In the rows, zero is written as 128.
Where one turn sends some rows of the set: a few examples, then the rows asked:
q_272: [ 92 152 133 105 102 102 157 146 132 146 123 144 119 106 131 134 103 120
 155 149 138 117 141  98 145 157 151 137 111 135 131 117]
q_970: [134 139 151 138 115 128 109 131 149 135 134 128  91 102  97 159 117 139
 117  86 123 125 132 146 145 104 123 105 107 154 101 146]
q_424: [113 144 153 149 106 130 125 138 156 147 138 119  88  89  96 151 125 151
 141  94 145 138 134 131 156 122 116 130 112 139 119 144]
q_98: [137 159 130 118 164 112 120 173 128 125 131 117 132 115 157 131 165  79
 141 123 124 118 125 143 137 120 151 120 106 162 110 151]
q_789: [132 155 115 116 153 130 129 151 140 132 132 129 139 128 159 169 131  74
 128 137  95 104 129 145 148 133 130 110 126 136 127 146]
q_875: [ 94 160 127 100 126 113 131 170 132 125 145 127 148  99 173 166 152  88
 146 145 147 119 125 109 140 143 149 133  92 153 122 124]
q_842: [134 137 122 108 149 128 144 172 128 144 125 120 132 157 134 147 146  87
 153 128 104  94 125 131 135 115 136 115 121 142 122 158]
q_399: [ 97 146 126  88 126 122 157 181 121 143 140 122 144 131 149 155 158 105
 152 118 143 107 119 107 110 120 152 129 107 149 117 151]
q_608: [125 139 149 116 125 111 125 117 141 144 147 130 114 105 114 190 135 146
 102  89 137 113 104 140 138 120 140 105  79 146 108 158]
q_393: [119 122 120 109 131 119 155 145 137 150 111 134 133 141 113 135 102  98
 167 147 102 105 147 127 158 125 133 126 118 140 123 125]
q_882: [109 143 119 115 126 124 141 130 151 137 119 138 137 104 137 157  94  90
 140 150  97 111 155 140 155 144 129 124 122 138 129 114]
q_275: [137 161 133 106 145 111 130 172 122 133 131 130 110 147 149 149 144  86
 132 128 108  94 114 126 128 135 151 101 122 142 123 157]
q_859: [101 166 118 105 136 126 141 169 137 134 150 126 146 107 178 177 157  94
 130 129 133 118 123 124 121 139 140 125 118 135 129 147]
q_709: [122 135 167 128 121 126 118 133 150 152 137 113  92  96 100 179 128 145
 118  91 117 105 114 158 142 127 129 115 104 142 112 153]
q_254: [ 83 133 123  93 105 114 168 155 132 149 124 136 146 116 128 141 115 117
 164 138 139 114 143 101 131 128 150 141 104 145 120 120]
q_427: [132 143 133 130 155 112 124 150 140 134 109 126 126 112 128 117 121  80
 153 142 103 119 150 150 168 128 141 125 112 159 114 125]
q_200: [128 129 163 135 118 104 131 123 136 144 152 117  90 122 104 174 133 148
 119  85 112 117 118 149 147 109 132 119 109 155 120 135]
q_234: [129 154 128 111 149 120 112 173 132 122 138 124 133 122 165 165 151  68
 140 142 116 106 124 133 147 132 141 116 105 157 120 136]
q_903: [130 148 136 119 130 111 137 146 134 142 112 137 102 134 120 134  99  96
 151 148  96  98 139 130 156 146 138 114 129 135 131 130]
q_490: [ 89 145 131 111 113 114 135 153 141 131 130 133 139  89 146 153 114  93
 163 156 132 122 148 116 160 149 140 142 100 152 128 101]
q_20: [143 142 129 134 127 115 118 123 142 132 148 136 108 116 118 168 143 140
 107  86 146 137 112 126 152 102 130 102  86 147 105 164]
q_686: [116 139 158 145 135 134 135 158 157 154 125 115  98 106  86 168 148 157
 139  81 137 124 131 137 153 127 127 137 100 140 131 154]
q_672: [114 134 153 138 113  98 148 122 140 152 164 120 102 117 116 173 151 159
 129  92 146 137 113 127 159 122 131 137  98 136 132 142]
q_481: [130 151 117 120 139  93 140 135 155 144 115 146 137 121  99 129 110  85
 172 130 111 106 150 138 162 115 124 131 116 147 112 136]
q_435: [115 138 159 131 131 128 130 150 149 140 120 124 105 105  89 175 132 157
 117  72 127 116 131 140 135 112 142 120  87 159 113 146]
q_396: [ 99 167 131  94 116  99 149 169 119 137 144 137 128 119 158 154 146 113
 135 127 150 110 114  96 114 146 162 121 107 139 126 146]
q_952: [ 77 159 123 104 110 123 153 150 146 137 136 136 148  82 156 165 117 108
 142 140 135 122 144 118 132 149 140 142 116 138 129 117]
q_420: [116 135 162 140 120 126 133 125 157 164 142 113  95  95  97 175 130 155
 141 107 141 125 115 144 164 143 118 131 107 124 131 155]
q_910: [100 175 122 100 127  93 146 175 141 138 142 132 146 104 132 148 161 100
 160 102 157 111 124 119 115 115 144 140 108 157 105 154]
q_866: [122 143 133 119 136 121 117 153 141 128 122 129 128 113 141 150 114  71
 154 159  99 107 145 138 168 140 132 125 111 155 124 113]
q_488: [121 150 136 141 115 117 133 132 150 145 154 127 106 103 117 163 150 152
 132  95 169 153 115 112 162 121 122 128  93 130 123 162]
q_963: [132 134 151 132 123  97 136 117 132 142 164 123 103 129 118 180 152 150
 112  82 130 126 107 136 149 108 137 117  94 150 120 145]
q_136: [124 132 140 126 136 114 138 127 145 139 127 140 121 120  95 178 135 157
 111  82 139 128 123 123 156 111 146 115  67 151 115 151]
q_471: [118 137 144 128 122 109 139 110 148 156 151 129 116 102 114 184 139 157
 124 108 156 134 106 127 163 137 130 124  80 122 127 158]
q_900: [137 167 118 117 156 100 133 169 146 138 131 129 133 133 122 143 157  76
 162 111 121 101 126 142 140 108 127 122 124 149 110 166]
q_319: [ 89 160 119 105 109  87 156 142 152 143 126 149 147  93 108 137 113 108
 171 121 147 117 148 114 140 122 139 147 106 155 108 123]
q_327: [124 137 140 146 144 118 144 134 154 152 130 129 115 121  95 173 148 157
 131  93 149 138 124 120 174 124 132 131  79 130 132 159]
q_475: [ 96 148 133 119 126 103 143 143 142 137 116 132 139  81 130 117 115 105
 162 144 139 134 153 122 159 140 153 147  98 158 117 108]
q_146: [114 130 166 142 111 106 139 125 145 153 152 112  90 110 102 166 135 157
 137  90 126 128 123 141 155 123 124 138 115 144 131 130]
q_140: [ 98 163 131 109 133 104 139 169 126 128 137 124 145  89 159 133 158 103
 147 122 158 136 128 116 128 134 161 140  91 161 112 133]

q_672 moves to q_963
q_420 moves to q_471
q_970 moves to q_424
Where do these go?
q_319 moves to q_910
q_435 moves to q_686
q_254 moves to q_399
q_275 moves to q_903
q_952 moves to q_859
q_490 moves to q_875
q_475 moves to q_140

Where one turn sends some rows of the set: a few examples, then the rows asked:
q_434: [142 149 108 125 118 117 167 140 130 101 125 137 108 103 136 112 120 139
 138 102 119]
q_257: [147 140  78 120 124 124 152 154 166 128 135  95 122 141 148 100 130 130
 114 102 112]
q_788: [107 135 142  85 106 103 132 147 182 141 127 138 124 133 120 101 124 132
  90 108 119]
q_649: [126 122 136 120 139 122 141 128 167 111  63 141 144 117 124 105 118 126
 126 150 124]
q_89: [128 121 153 134 147 114 121 150 165 129 125 113 151 112 142 117  93 139
  97 126 143]
q_679: [138 149 162 132 129 119 128 124 162 130 123 124 132 133 121 113 133  84
  99 126 142]
q_21: [154 138  84 142 117 133 141  90 158 125 123 137 136 131 127 111 133 139
 139 125 119]
q_579: [148 145 135 144 147  71 145 143 163 118 136 126 122 130 124 135 129 139
 129 125 140]
q_759: [132 132 136 128 134 112 140 118 147  97 111 101  97 114 122  72 147 111
 118  99 109]
q_15: [104 134 131 114 163 151 146 114 157  94 141 132 137 106 131 110 114 131
 137 109 129]
q_773: [136 128 152 107 129 117 164 106 198 111 126 157 109 123 118 125 140 122
 118 126 126]
q_690: [108  89 114  92 159 120 133 118 140 137 121 103 124 141 126 111 112 147
 121 107 131]
q_157: [134 117 120 133 149 107 133 155 190 131 119 126 134 124  85  86 108 119
 118 134 149]
q_522: [139 126 112 104 152 128 156 106 142 148 106 140 141 126 162  92 141 123
 118 129 137]
q_85: [109 102  98 134 120 103 160 133 166 156 131 132 129 111 127 100 115 138
 108 116  89]
q_35: [147  91 115 126 112 140 129 127 157 121 120 130 136 105 143  82 143 131
 105 100 109]
q_295: [ 95 111 125 136 130 111 172 110 162 108 132 107 105 144 126 126 125 120
 136 109 102]
q_206: [135 139 119 112 154 139 155 128 208 144 127 114 124 131 146  85 116 141
 142 117 132]
q_553: [158 118 140 104 101 115 138 138 171 113 102 130 104 142 108 128  92 123
 127 127 125]
q_191: [131 117 116 129 120 123 103 114 142 142 132 121 111 134 122 124 106 147
 135 137  96]
q_50: [109 134 110 117 131  92 140 149 146 117  88 124 116 164  96 101 121 126
 126 122 125]

q_759 moves to q_191
q_679 moves to q_553
Where do these go?
q_35 moves to q_21
q_85 moves to q_522
q_89 moves to q_773
q_295 moves to q_690
q_788 moves to q_649

